Each path below is one point turned by a fixed rotation once a step. After each direction that follows a path, write how fast that rotation turns it, in deg/step (0 if it stays still).
Each turn is a multiple of 5 degrees from 10 to 175, or 0.
Each row of a path follows its step; steps can be skipped.
Path 1:
step 1: [  8  -7   5   7  -1  16 -12   3 -11   9  21   8  16 -41   5  16  40   1
   3  11   7  -3 -21  -5  10  11   0  -6  11   5 -10   0   2  23  -8  19
   2 -17   0 -15   5  -8 -11 -12  -4  24 -26 -17  14 -24  -4 -17  -5  -1
 -28  11   0]
step 4: [ -8  16  26  -3   8  19   5   3  17  21  14   6  11  17  -6 -19  -1  21
   4  -3 -15  11  -6   1  13  -1  -8  29   0  -1   6  30   7 -26   9  -3
 -14 -17 -19  -9   1 -17   2   6   7  30  -2   5   0 -29  -7   5  12  12
   9  32  18]
step 5: [  9   3  17   5 -22   5  -2  12 -19  -6 -13   9  10  -6  30   2  12  -9
   9   6 -22  -4   2  15  27   3   7   6  -4   4  22  -1  -7  -2 -15  27
  14  13 -18  15   4   4  14  -8  34 -19  25  33  13  -2  -8  -2  -7   9
  27  -1  10]
step 7: [ 16  -7  20 -16   7  -6  16   5   2 -18  18   5  21 -27 -24  -9  10   9
 -10  -5 -16 -12   5  -1  26  22   8  20  -6  26 -12  12   6   4  -8 -14
  -7  -7   9   3   5  -9  10   3  11   4   5   2 -21  10 -14 -10   5   6
 -27 -13 -40]
step 8: [  7   8   3   4  21  -4 -10  31 -19   3  16   3 -16 -22   3 -24  -4   5
  10  24  -1  -7 -11  33  -2 -17  16  -1 -15   7  -5   0 -13  25  13  -5
   2   1   4 -21  -7  -2 -20  33  20 -10 -20  -3   8  17 -10  11  -2 -12
  21  -5  -2]
step 11: [-16  23 -11 -11  -8 -18 -15   0  12  17 -10  -5  14 -25  -5 -35  16   4
 -24   6  -4  16   0   8 -10  15 -19 -13  14  18   5 -19   3  -3 -10 -12
  -6  -1  -1   3   4   2  10   4  20 -12  -9  24  25 -23  -4 -13 -14   9
  16 -16  25]
step 12: [  8 -35   0 -27  -7  -1   7  -2 -17 -19   4  -4   6 -17 -13  -1  -9   9
 -15   5   3 -13   8 -19 -14 -12   5   3   5   4   3  47 -10 -11 -24  -7
   2  -2   6  -6 -30  13   0 -14  13   3  20   1  21 -16 -15   8 -23  -5
  -7 -12  14]
step 17: [ -2  17   6 -24 -19   1   7   5   2  19  23  -3  13  -8  10   9  -4   7
 -10  -7 -17 -17   2  -8 -23  12   8  -3 -10  42   5  -3  -4   1   2  25
  28  -1  -7  -8 -21  -3 -13 -14  10  10 -13  28  16 -12  -1 -10  -8 -23
  -5  26   1]
step 20: [ -4   7  35   0  22  10 -12  -2   7  18  13   6 -30 -18 -27   3   8   4
  -3  -6  -8 -11  18 -17  26   0   0  -6  -7  -4 -18   7  27   4   0   0
   5  22   2 -25  -5   0 -11  11  28   3  -3  11  15   4  17   9   9  28
   0  17   7]
Speeds:
[-1 -1  0 -7  2 -5 -2 -1  2  1 -5  3 -3 -2  1  1 -2 -2  3  2  2  0  9  1
 -3  0  2 -6 -3 -3  9  0  3  4 -3  1  3 -3 -1 -4 -6  2 -5  2 -7  5  5  9
  7  5  2 -2 -1  1  5 -6 -1]
120
[ -2   1   0  -2   4   5  -4  -3   5   4  -1   1   1  -2   5  -2  -3   1
  -3  -6  -5   3  -1  -7   0  -2 -11  -7   2   2   1   6   1  -1  -1  -7
   1   3   0   3   8   0   2   7   0  -1  -3   5  -1   7  -2   0   3   5
   2   1  -4]
160
[-2  2 -2  0 -1  2  6 -6 -5 -4  2 -6  8 -6  3  2 -2  0 -2  0  7 -5  1  2
 -4 10  3 -2  1 -1 -6  3 -2 -1 -2 -5  0 -3  1  1 -3  2 -2  6 -1  1 -6  6
  1  4 -4  2 -6 -4 -3  0 -2]
70
[ 7 -2  8  4 -8  1  6  1  1 -3  3  5  0 -5  6  0  0  0 -1 -3  3  6  1  7
  3 -2  1 -6  4 -1  4  1  0  6  1 -5 -6  1  0  4 -1 -1  1  1 -5  6 -2  1
 -6 -4 -1 -1  3  1  2  2  4]
10
[  0   1  -4  -4   1  -3   1  -2   2  -3   4   0  -2   3   0   2   4  -4
  -9  -5   3  -2  -5  -3  -3  -4  -6  -6   8   4   1  -3  -4   0  -3  -2
   4   2  -2  -6 -11  -1   0  -1  -5  -4   1  -3  -3   0   7   0  -3  -2
  -1   3   5]
20
Path 2:
step 0: [ 10  -8 -10   7 -19  -4  12  21   8  22   3  -3  -6   6  -9   6   0 -17
  10 -32  -2 -35   9 -12  -8 -17  -3   5  14  13  11  -1  13  17   8   7
 -36 -16  -2 -14   5  -9   9  20   0  12   1   6  12   4 -21   2   4  10
  -8  -3   1]
step 1: [  0  -7   0  14  11   2  -7  17  15  11  -7   6  17   6  -7  14 -19 -25
 -15 -12  -8 -37 -16   3 -18   0  19  11  11  18  10  -3   4   2  -6  35
  11 -13   3 -14   8  20   2   6 -11   1  16   5  13   2 -20 -12  -8   5
  10 -11   2]
step 3: [ -4 -10  14   0   8   2  -8  10   4  -9  -1  33 -10  14  -3 -21  -3  -6
   9 -12 -20 -32  12  20 -18  -5  -3  29   1   0   5 -10 -11 -14  -9  -5
  -9 -19 -17 -13  20  21   8  17  -7   6   5  -8   7  -4  -5 -18  -7  -4
  -6  18   7]
step 6: [  5   9  13  12   7   0  10  15 -19 -10  -1  -8   0   6   8 -22  -2 -13
 -11 -20 -11 -10 -19 -18 -19  12   1  -1   8   7   0  -4 -10  19 -20  -9
 -25 -25   9 -14   1  25  20  -1 -10  28 -18   9   5  -3  -3  -9  -7   5
  -4 -11 -18]
step 12: [ 10   8  12  11   4 -18   6   3  -3   6   2 -16  19  -1 -18   2 -12  -3
  -9 -19   1 -19  -3   7  -9   6   3  20  19  28  26 -17   7  11  25  13
 -17 -23  -9  -8  -7  14   9   5   6  12 -10 -34  -1   4   4  15   4  -1
  -9  -5  -1]
step 14: [  4   0   9  -7 -12   2  -8  11   4   1  -9  -4   6  12 -14   9  -4 -18
   2 -11  -4 -43   7  -7  10 -24   7  21  13   8   9   4  15   9  -1  17
   4 -12 -20 -29  -1  14  -3  -7 -11 -14   7  -5 -12 -29 -17  -1   0 -17
 -23   9   5]
step 17: [ 11  -5  16   1  20  20  -5   5   7 -10  18   2   5 -15   3 -21  10   0
  13 -14 -23 -29   2 -16  -7   8   2  19  -8  14  21 -17  -3  15   3   0
 -10  -6   2 -11  18  16 -19   3  -9  18  11  -9 -12 -28  -2 -13 -10   7
  14  -9   0]
step 18: [  5  11   6   1  23  -9  -2  16  13   7  18   5   2 -13   4 -18  20 -13
  22 -31  -5  -7 -26 -13 -13 -11   0   7  -6   7  11  -2 -16   9  21  -6
 -29 -18  -9  -6  -6  11  16   6 -24   8   1   6  -4  13  -7   2 -12   0
   0 -13  14]
step 20: [  7  22   4   5  -5   6  -1  16  -4  -1  -7   1  -9   1  16 -24 -23 -10
  12 -28  -4 -20  10 -18  -9 -24  28   5  15  -1   1  12 -10  23  -2 -11
 -15  -3  -4  -5  -5   4  18 -17 -23 -13   1   6  -1 -12  -7 -20   5  -1
  21  -7  -9]
Speeds:
[ 0  6 -6 -3 -1 -4  2  6  1  7  3  5  3  1  4 -6  6 -3  3 -2  2  1  5  1
  0 -7 -5 -5  2 -2  1  5  1 -3  5  0 -2  0 -1 -1 -2 -6  8  0  2 -5  0  5
 -3 -5 -1  5  6 -2 -3 -4  5]
160
[-3 -4 -5  0  5 -6  1 -2  5 -2  0 -6  1 -2  4  7  4  0 -2 -2  5  0 -8  3
  1  4 -1  0 -3  1 -4  4 -7 -7  0  5  2  2  5 -3 -6 -2  2  4  1 -5  5 -2
  3 -4  3 -5  2 -5  4 -3  1]
125
[ 7 -2  5 -6  1  0  3  2 -2 -2 -4 -2 -2 -1  5  1  7  2 -2  0 -7 -5 -6 -1
  6 -8  0  5  0  2 -4  2  3 -9  3 -3 -4 -2  4  0  5 -3  1 -2 -1  3 -1  6
 -2 -1  4 -1  1  3 -2  9 -2]
100
[-3 -3 -3  2 -1 -2 -2 -2 -3  4 -1 -3 -1  3  1  0  1 -1  6 -5  2 -3 -8  0
  5  3 -4 -4 -4 -4 -3 -8  1  5  1 -2  2  7  3 -1  7 -3 -1  1 -4  8  6  5
 -5 -6 -3  5 -3  2 -1 -5  0]
40
[ 1 -3 -3 -2  1  5 -4  2  7  6  6 -1 -2  0 -5  4 -1 -2 -1 -3  3  0 -3 -3
 -4  2  1  6  8  3  6  0 -5 -2  1 -6  2  4  2 -2  9  1 -6  6  2 -6 -3  8
 -1 -2  1 -1 -1 -3 -5  2  3]
25
[-7  4  3  0  2  3  0  2 -2 -5 -3  1  2 -3 -4  2  6 -9 -9 -2 -1 -2  1 -5
 -3  0 -1 -5 -3  3  0 -1 -2  2  8  2 -9  4  2  7 -2  0 -5  6  5  2  1  1
 -4  3  0  2  2 -1  1 -1 -4]
60
[  3  -3   2   2  -7  -3  -5  -1   0  -3   3   3  -7   1  -2   2  -1  -4
  -3  -1   3   0   0   7   0  -5   0  -2   5  -2   0  -2   1   3  -4   2
  -5   0   0   0  -7 -11  -6  -4  -4   0  -3   8  -1  -2   2  -9   4   0
   1  -3  -4]
70
Path 3:
step 0: [  4 -16   8   6 -14  11  -8   3  19  25   4  -7  -6   4  -4  -7  23   1
   8  14   1  -6  12   6  -8  18  13  10 -12  27  -9 -13  17  -2 -13   1
  28  -8  -3  -3  27  17 -18  15  13  12 -13  21  27  16  -5  -3  15   8
  13  15   2]
step 3: [ 17   7  -3 -21 -10   8   4  20  14  18  -4 -11   1  21  18 -11 -12  -6
   1 -10  -2  -3  -4  -7  22   2   2   7  -1  -3   9  -4 -13  12 -31  -6
   6  11  23  28 -27  16   3  -8  -6  18   4 -16   7  -7  -5  -1   7 -10
  31  16 -18]
step 8: [  5 -16   7   0  25  -4  25   7   1  14 -25 -13  -7  13  14  -1   7   7
  -8  -5   2 -12  -4 -23  14 -11  -2  -2  -1 -17 -16 -14  -8 -17 -17   2
   6   9  12   1 -15   9 -15  -1 -13  -9 -17  37  15  13 -28   5  17   0
  11 -18   0]
step 9: [  2 -14  14  15  25 -20 -10  27  -2  20   2  10   2   2  -6   6  -5 -13
 -19  -3 -16  16  -5 -17   5  10  -8 -17   4 -24 -11  16 -32  -1   9  -9
  21  14  -5   2 -18  -5   1  11   0  -5  -9  10  23  -3   6   4  -4  -2
   3 -27 -20]
step 11: [-17   1 -16 -19  -9   2  27 -14  -2  20   8 -10  10  24 -17  13   7  10
  16   5  -9   9  -4   2 -22  27   1   8 -22  -4  -2  -2  -5  14 -29 -21
   7   4  23   1  -1 -19 -14  16   7  -5   3   6  -4   5  -5  14 -13  11
  14  16  11]
step 12: [ 21   1 -30   3   6 -15  -9  -2  26  14  21  -6  12   8 -29  11   0   9
 -10   4   7   2  -7   7 -13  26   3  20  13  15 -31  -4  -1 -10   3  -8
  -8  15  21  -8   6 -31  -6  -1   4 -12 -13   0 -11   8 -13  -7   6  13
  -6  -4   2]
step 15: [ -3  -5 -27   8 -14  -3   0   7 -20  -1 -21  13  -2   9  -9 -25  14 -12
   8  -9  12 -29 -17   9   2   5  -7   7  22   1 -22  19 -18  25  -1  13
   0  15  -8 -16 -11 -10   8   5   9  -7   1  -6  14  -4  21 -12   9 -10
  20  21  -4]
step 16: [ -8  25 -21 -13  -4  -3   0  11 -19  -8 -33  13 -16  28   4 -10   6   5
   7  -7 -15  -4 -17   5 -13  13  17   1 -36  -5 -22  14  13   3  -1  14
  -4  20  -3  -6  -9  -6   7   7   5   7  -3  20  -2   5 -10   2  14 -18
  -7  12  12]
step 18: [  5 -13 -22  10 -14  16   6  -5   7 -14  -4  -6   8 -25  -2   7  -4  -1
   0  -7 -27  15   1   2 -10  20  10   8  23  25  -9  -6 -19   4 -17   6
  -7 -14 -18  16   3  26   5 -11  -9   3   7   0  15  15  15   3  30  16
 -22   4   7]
Speeds:
[-1 -4 -2 -5  2  2  1  0  3  7 -1  3  0  2 -1  4  8 -3 -1 -3 -3 -3 -6 -2
 -2 -1 -6  5 -8 -3  8  3  7 -6 -4 -1  1  0  0  7  2  4  7  6 -1  3  6  1
  0  1 -4  1  2 -1  2 -2  0]
135
[ 0 -7  4  4  3 -1  0 -5 -4 -5 -5 -2 -4 -2  2 -1  6  3 -3  2 -5  2  1 -6
 -7 -1  3 -7  3 -5 -1  3 -3 -1  0  1  5  1 -3  6 -1  2 -6  4 -2 -1  6  5
  0  6  0  1  5  5 -8  0 -1]
35
[ 4 -9  2 -2 -4  4  4 -1 -4  0  3 -6  2  3  0 -4 -8 -5  9 -3  1  2 -2  2
  1 -2 -1  5  3  5 -1  3  0 -1 -5  0  4  0 -1  1 -1  5 -3  2 -5 -3  9  0
 -1 -3  6  2 -4  3  1  3  3]
95
[ -3   6   0  -2  -2  -5  -2  -3  -2  -4  -5 -10  -3   0   2   2   7   0
  -2   0   5   1  -6   6  -6   1   2   0   3   1   1   3   1   0  -3  -2
  -5   6   2   2  -2  -3  -4   0   0  -3   7  -2  -1  -7  -6   4  -3  -3
   5   1   0]
80
[ 0  1 -7 10  4  5  1 -3  4  0 -1 -3  5  4  1  0  0  5  1  2 -1 -2  0  1
  4 -5 -1 -5  5  5  4  4  3 -1  2  3  1  6  3  6  3  3  2  2  6  1 -3  6
 -2 -5  4 -4  2  3  7  2  1]
145
[ 1 -5  8  0  2 -4 -3  2 -3  4 -7  3 -1  4  9 -2  1 -4 -2 -4  2 -7 -5 -1
  9 -1  3 -3  2 -1  1  1  0  5  1  0  3  6 -6 -7  4  1  3 -2  1 -6  0  0
 -1 -1 -6  0  1  4  3  1  3]
55
Path 4:
step 2: [ -3 -17 -12  -1 -15  23   9 -12   1  14  -3   2 -24 -13 -14  -3 -11   1
  10  -3 -14  12   7  15  -1  -3  33  15   7 -10  -2  16  25 -13  14  24
 -24  -2   1 -13  21  -9  20  -6 -11  -9  -5  27 -16   0   1 -21 -14   2
  16  -7  -1]
step 10: [  3   0   5   3  -9  -7   2 -22  -8  -9  -1  -4 -14 -43   9  -8 -14   7
   1  -8  -5  -5  17 -11  25  24  13  15   8  25 -11   2  25  -4  25  11
  -1  17   7 -18   2  -8  11  21  10 -17 -10   9 -13  10 -19   3  14  -7
  11   0  -1]
step 12: [-10 -24  -5  21 -33 -15  -5   1  -1   0 -14 -10  11  17   6   8 -16  -3
  -5   2  17   9   0  18   7   4  35  12 -15  14  -6   3   6  -8   0   7
   1  22  16 -12 -13   2  14   1   7 -12   7  16  13 -12 -32  16  10  21
  14   7   5]
step 13: [-11   2 -23 -11 -15 -22  15 -10   4   5 -12  -3  -4 -17  -1  12 -11  16
  16  -4 -18  28  -8  -7 -13   3  22  -8   9  -5   6  23  34  -1  -2 -19
  -6  17  16 -25 -17  10  -1   7   1   0 -16   3  -8 -22 -11  -6  -3 -25
   2 -10  -3]
step 17: [ -5  -6   0 -13   4 -27 -15 -18   2  -6  17  18  20  -4   0  13  24   3
  18   3  -6   6 -29  15  13  -1  20  -7 -18   8   0  -6  12 -20  18   4
  19  13  14  -5   4   9  -8  -5 -26  -9  -7  -6   7 -18 -22  -4  24 -10
  15  -3 -13]
step 18: [-10  -5 -12 -14 -19 -24   7 -22  -7  11   9 -13 -16 -10 -11 -21   2   2
   8  -8  10  15  16  -7 -10   0  12  -3 -17  -5 -17 -10  -1 -23   7  23
  11  12 -10 -36   3 -30  -4 -10  -6  -9 -29  13  -2   5   1   3  -4  -6
  20  -8  -4]
step 19: [ -4 -15  22 -23   0 -31   8 -20  -3  -3  18   3   7  28   2   0 -16  20
  18 -12  -9  -6  -3  10   5   2  15   1 -27   5 -14   0   3   1  16   8
 -21  -8   2 -20  -4   0   5   9   6  -4   6  10  15 -14   7 -37 -11  -2
 -17  -4 -16]
step 20: [  8  -2  -3   1 -14 -23  11 -11   3   0   6   4  14  15   6  11  -7   2
  11   5 -24 -12  21  16  -5  13  21  20  -3 -30  13 -17   7 -12  10  -2
  11  16  -6  -9   4 -26   2  -2 -10  -5   2   7 -21 -10 -32 -17  13  28
  15  -5   7]
step 21: [  5  10   8  -8  -8 -36   1 -12   2  11  -6 -15  -5 -25   9   6   0  21
   6   5 -23  -8   1   8  -2  -2  18  13 -14  21  -8 -15  12 -17  -5 -18
  14  10  -8 -31  15  12   5   9 -22  20   7  14  -7   9  -5   0 -21 -18
  -3   6 -18]
Speeds:
[  8   2  -2   0  -6 -11  -1  -4  -2   4   1  -3   6   0   8  -2  -4   1
   1  -7   2   4  -4  -1   5  -1  -1   2  -5   0   0   5   0   6  -1   4
   5   0   3  -5  -4  -6  -2   2  -3   1  -4  -3  -3  -5  -4   1   3  -1
  -3   0   1]
10
[  2  -2  -5   1  -1  -3  -4   0   4  -4  -3   3   0  -3  -4  -2   4   7
  -1   2  -1   2  -3  -1   1  -4   1  -1   0   2   3  -5   3   3   1  -7
   0  -3   1   2  -4   3  -2   0  -2   7  -4  -7   5  -4   2 -10  -3   0
  -6  -5 -10]
175
[ 2 -1  4  7 -1 -4  2  4  5  3 -5 -2  2 10  3 -2  5  4  4  1  1  2  1  6
  4  2 -2 -5  5 -3 -2 -5  2 -4  6  2  0 -3  0  0 -2 -7  1  2 12  3  1  0
  5 -3  4  2  0 -3 -2  2  2]
95
[ -3  -3  -1   0  -3  -3   1   1   0   0  -4   4   4   1  -4   0  -4  -1
   0   1   2  -3  -4 -11  -2  -1   7  -3   4   1  -2   5  -3   5   4   1
   0  -1   2  -2   2  -3  -5   9   4   1   6  -3   1  -1   4  -7  -5   4
   7   4   4]
110
[ -1  -5   2   2   1  -5  -3  -4  -4   0  -3  -1   6   5  -2   3   4   0
   2   0   1  -4   6  -2  -1  -1   4   3   3  -7   3   7  -3   2  -2 -10
   3   6   0   2   2   5   0  -3   2   7   3   3   0  -5  -2   7   3   5
  -5   0  -3]
90
[-4  5 -3 -1  3 -1  1  4  1  1 -6  0 -7  5 -1  1  1  3  7  5  6 -9  4 -4
 11 -6  0  3  0  2  0  2  5  5 -5  1  1 -1  0  0 -1 -5  1 -2 -4 -1  3  2
 -3  6 -4 -3  3 -1 -4  2  0]
20
